A single turn carries every row of the set below to another of its rows. Some are shown first; where does it send the rows asked next?
nomus: [ 16  15  13  -1  15   1  -2  -6 -14 -15   8  -2  12   4  -4  15   1   6
   4   1  15   4   3   5]
sov: [  3  17   8  -2  11  -3  -8 -11  -9 -18   3   4  10  13   8  20   3  -3
   9  -2   2  -2  -5   1]
pimus: [ 13  15   5  -7   9   2  -6 -11 -27 -13   4   6   5  14   1  17   7   0
   6   3   5   4   1  17]
faka: [  2   9  10  -8  -5  -1  -5 -13  -2 -16  -1   4   0  12   0   8  -2  -9
  -5 -11   4  -1  -3  -1]
fimiv: [ 13  11  16 -10  -3   2   5 -16 -19 -11 -11   3  -5  12  -1   7  -2  -1
  -2  -8   1  -2   1  18]
Noson: [ 10  14   8  -4   9  -7  -8  -6  -9 -17   5  -3  11   9   5  16   7   1
   5  -8  10   4  -8   3]
kor: [  6   2   7   5  17  -8   7  -1  -6 -12   0   8  -4   8   9  -2  -2   5
   3   3   3   4  -3  13]
tifis: [  4   9   1  -1   4  -3  -3  -3  -2 -14   6  -6   8  16  -7   6  -5  -9
   3   5   8   5   2  -3]
sekuz: [  7  10   9  -7   3  -9  -1 -14  -1 -16  -7  11   1  11   7   1  -3  -7
   2  -4 -11  -1  -8   7]
zot: [  8  13   1  -6   9  -7  -9  -8  -6 -15   8  -1   6  19  10  14   5  -1
  13  -1   8   1   1   9]
Vep: [ 20   7   9  -6  10  -2   0 -15 -10 -10  -1   7   0   4  -7   8  -9  14
   8  12   6  -1   3  18]
rubug: [  3  -1   7   4  19  -3   7  -5  -9 -10   0   3  -6  13   3   1  -2   5
  -2   9   6  10  -2  11]
sasaf: [  5  15   7  -5   2  -6  -4 -11  -3 -16  -2  11  -4  10   5   5   2  -7
   6  -8 -11  -4   1   8]
datir: [  7   2  10   1  16  -3   6  -8  -3 -12   0  12  -9  15   7   2   0   6
   1   8   4   8   5  12]
vemos: [  4  12  10  -4  13  -9  -9 -18  -4 -13   5   8   7  12  10  12   6  -5
   4   4   0   6  -5   3]
kur: [  3  10   6   1   3  -4  -3  -9  -4 -12  -4  -7  11   9 -10  13  -6  -6
   5   2   7  -1  -8  -4]
kifeb: [ 23  13  12  -6   3   1   4  -9 -16 -13  -7   8   5  11 -12  12  -6   8
   9   7   6   1   7  15]
Dilub: [ 13   9  10 -16   4   4   0 -14 -21 -18 -11  12   1  17  -6   6   1  -5
  -3  -3   2  -4   0  13]
Kog: [ 14  12  14 -11  15  -2   3 -10 -17 -21 -14   5   0  13  -4   1   4   0
  -2  -7  -4  -2  -5  12]
sef: [ 19  11   7  -3   5  -5  -1 -13  -9  -7  -3   0  -2   4 -11   8  -3  10
  14   6   5  -4   5  19]
vamu: [ 20  11  12  -6   0   4   4  -6 -21 -10   0   4   0   3 -10   6  -6   4
   1  -1   7   0   7  18]
dozaf: [  5  14  12  -4  14  -7  -7 -19  -7 -12   0  -1   3  17   4  15  13  -2
   7   0   1   6  -2   4]
fod: [  7   8   3  -9   5   3   4  -7 -21 -16 -10   0  -3  17   0  -1  -6  -7
  -1  -5  -1  -5  -2  18]
Zerut: [  6   9  10  -1   0   0   7 -17  -3  -7  -9  -6   0  17  -6   5 -11  -7
   6   6   3  -2   5   8]
gif: [  9  -3   8  -1  16 -11   3  -8   4 -12  -4   9  -5  13   3  -2  -1   7
   3   4  11   0  -2  11]
voz: [ 20  13   8  -3   7   1   8  -8 -12 -13  -3   6   3   8  -4   2 -11   1
  10   5   6  -8  13  18]
Lov: [ 17  17  13  -8  12   4  -2  -8 -22 -17   7   9   3   5   3  12   3   3
   1  -3   9  -2   6  15]
gava: [  5   7   2  -1   2  -6  -3   0  -6 -12  -1 -10   2   8 -16   7  -5   2
   3   2   1   6  -8   1]
Lopif: [ 11  13   4  -9  14  -2  -9  -9 -24 -13   7   7  -1  10  -5   3  13  -6
  -1  -2   4   3   3  13]
Sizik: [ 12  11   6 -10  20   5  -4 -14 -23 -15   3   2   3  17   2   8   4  -1
   2   3  12  -5   6  17]
vedo: [  2  10   6  -9   3  -1   0  -7   0 -23  -6   2   1  22   7   7  -5  -5
   3  -6  -4  -3  -1   2]
rotiv: [ 20  13   5  -4  17  -4   1   1 -11 -19   3  -3  14  14  -7   6  -3   5
   9   5  12   4   3   7]
Fogap: [  9  -2   5  -3  12  -5   4  -1  -2 -13   0  11  -8  15   1  -4  -2   6
  -3   5   7  10   3  11]
vaz: [  7  12   7  -2  -4  -8  -7  -6   2 -12   5  -3   8   6  -4  10  -3  -4
   4  -6   9   1  -3  -2]
nuvi: [  3   7  11  -3   6   6  -1 -17  -6  -9  -4  -2  -5   6 -17   7  -8  -2
  -2   6   5  -5   6   4]
riz: [ 17  13   8  -6  15  -1  -4  -1  -2 -21   5   6   4   6 -11  11  -4  12
   6   4   4   1   7   0]
Pelat: [  4  -2   7   0  22  -6   3  -6  -3 -14  -2   8  -3  10   3  -5   0   1
  -3   2  12   0  -4   8]
sem: [  6   3   8  -6   1   1  -1 -19  -6  -6  -5   3  -6   5 -11   3 -15   0
  -1  10   4  -3   0  10]
Dudaz: [ 15   8  11 -12  13  -1   1 -14 -19 -17  -8  13   0  11  -1  -3   0  -3
  -6   0  -4   1  -5  15]
num: [ 2 -1  6  5 17 -6  2 -8 -1 -9  3  7 -5  6  5 -1 -3  1  2  6 11  0  0 12]
sep: [ 11   9  17  -7  -6   1   6 -14  -3 -14 -11   1  -1  12  -9   7 -10  -2
  -3  -5   3  -1   2   3]
bug: [ 10   9   9  -5  -6   1   1 -16  -5  -9  -8   7   0  11 -13   6 -10  -7
   4   3   6  -8   4   6]
peto: [  2   3   3  -2   5  -4  -4  -7  -2 -13  -1  -4   4   7 -11   6 -11   2
  -2   7   3   6 -11  -3]
nuz: [ 15   9   3  -4  13  -4  -6  -1  -6 -19   8   5   8   4  -6  10  -8  12
   5   8   5   6  -2   3]
tedi: [ 13  15   5   0  10   1  -3   3 -15 -18   7   4  12   6  -9  15  -4   3
   7   6   6   4   1   1]
famad: [ 12  11   6  -8  17  -4  -8 -13 -23 -12   7   8   6  11   1   5   9  -2
  -1   6   5   9  -4  14]
Zufun: [  6  -4   5  -3  12 -10   1 -10  -3  -7  -2   7  -7  16   2  -4   3   1
  -1   6  11   7  -2  14]
nineg: [  6  10   5  -9  -3  -5  -4  -9  -7 -19  -9   7   3  14   1   7  -2  -9
   4 -10  -2  -8 -10   5]

faka goes to vaz
kur goes to sov
Now these:
Kog goes to nuvi
Zufun goes to gif
Dudaz goes to sem
tifis goes to zot

A single turn carries every row of the set below to another of its rows. Some are shown first; where does it send the rows asked next?
sog: [ -1   2   2  -3  -5 -11  -3   2  -5 -13  -1   3   0]
neda: [  2   7  -2  12   0 -15  -6   2  -7  -2  -5   4  -2]
pina: [ 2 -7  2 -3 -4  1  4 -6  5 11  2 -6 -1]
nulo: [-7 -1 -1 -1  6  1 -7 -1 11 -4 -6  2  3]
lut: [ -2   5 -11   6   2  -3  -2  -3 -15   4   7   0   2]
kun: [  4   2 -11   7   8  -2   3   0 -11   8   8   0   1]
totu: [ -4   8  -5   5  -1  -1   1  -3 -12   2  14  -1   2]
tarat: [  1  -1   5  -9   5  -5 -12  -7  -8   1  -2  -2  -3]
mol: [  0  -6  -8   7  -4  -2   4   2   0   0 -13   1  -2]
nukad: [-11   6   2   3  -3   1   5   4 -10  11   7   8   2]
zafut: [ -1   3   0   7   3   0   8   7 -12  14  -3  -1   2]
zifi: [ -1   4   0   0  -4 -11   0   5 -12  -9   3   2  -3]
pego: [-8  1  3 -7  9 -2 -1  3 10  0 -5  0  6]
sarat: [ 2 13 14 -3  6 -4 -1 -2  1  0  3  5  3]
tiri: [ -4  -5  -4  -3  -4  -5   3  -5   6   0 -11  -1   5]
damuf: [ 6  5  0  9 -5 -6 -8 -2 -6 -4 11  6 -1]
luki: [ 9 -9 -5  2  7 -3 -6 -2  2  3  0  1 -9]
roso: [ 1  3 11 -5 12 -1 -2 -6  5 -3 -3  1  1]
rizi: [-5  1 -1 -4  7 -2 -4  0 13  2 -6  2  7]
dib: [ -5   2   9  -6  -1   2  -4 -10  -3  10   0  -5   1]
paked: [ 1 -4 -9 12 -4 -1  5  1 -6  1 -7  1 -6]
deno: [ 3  5  4  7  6  5  6 -3  5 13 -8  4  2]
bevag: [ 0 -1 -4  6 -4 -3  6  5  0 10 11 11  1]
tel: [ -5  -1   2  -5   6  -3 -10  -2 -12   1  -6  -2  -7]
dedir: [  8 -11  -2  -5   2  -7  -4  -3   0   2   0  -3  -4]
vop: [ 2  5 -4  6  5  0  6  0 -8  7 16 -1  1]
Rovu: [ -7  -1 -11   9  -4   3  -6   4   3   3  -5   0   5]
vebi: [  0  -2   3  -5   0  -7  -4  -6   7 -10  -2   2   2]
kilol: [-1  9  9 14  0 -4  9  4  1  7  0 -2 -1]
kilu: [  1   1  -9   7 -11 -10   1   3  -7   7   1   3   6]
vibap: [  4   7  10   9   9   4  -1   2 -10   4   8   2  -5]
tori: [ -5   0  -1   2  -2  -3  -6   9   2 -11   7  -1   1]
pofov: [-9 -1  3 -5  8  0 -3  3  9 -6 -5  0  2]
duvi: [ 0  8  8 -2 12 -2 -4 10  1  0  8  1  5]
dolo: [-10   6   8  -8  -5  -3  -1  -4  -4   9   2  -4   2]
reruv: [ -7   4   1   4   7   0  -5   4 -15   4   4  11  -4]
Nat: [ -4   0   5  -3   8   2   4  -5   4   7 -12  -2   4]
bolun: [ 4 -2  2 -1 -4 -3  3 -4 10 12  8 -1  0]
gis: [-5 14 10 12 -1 -7 -3 -1 -6 -1  0  2 -2]
Tuzor: [ 5  8  1 11  4  3  5 -4  0 15 -2  5  1]
gova: [-2  7 -1  4 11  3 -4  5  2 14 -5  1  9]
zav: [ 4 -3 -6  6  5 -4 -4  5 -6  3  8 14 -5]
Dezo: [  6   2  -2  13   1 -12   7   7   0   5  -5   1  -1]
bup: [ 4 15 10 -1  4 -7  0  0 -6  4  8  6  4]

vop goes to kun
neda goes to gis
Now these:
tiri goes to vebi
mol goes to sog
bolun goes to luki
damuf goes to vibap
tarat goes to dib
nulo goes to pofov
Tuzor goes to paked
Rovu goes to tori
nukad goes to bevag

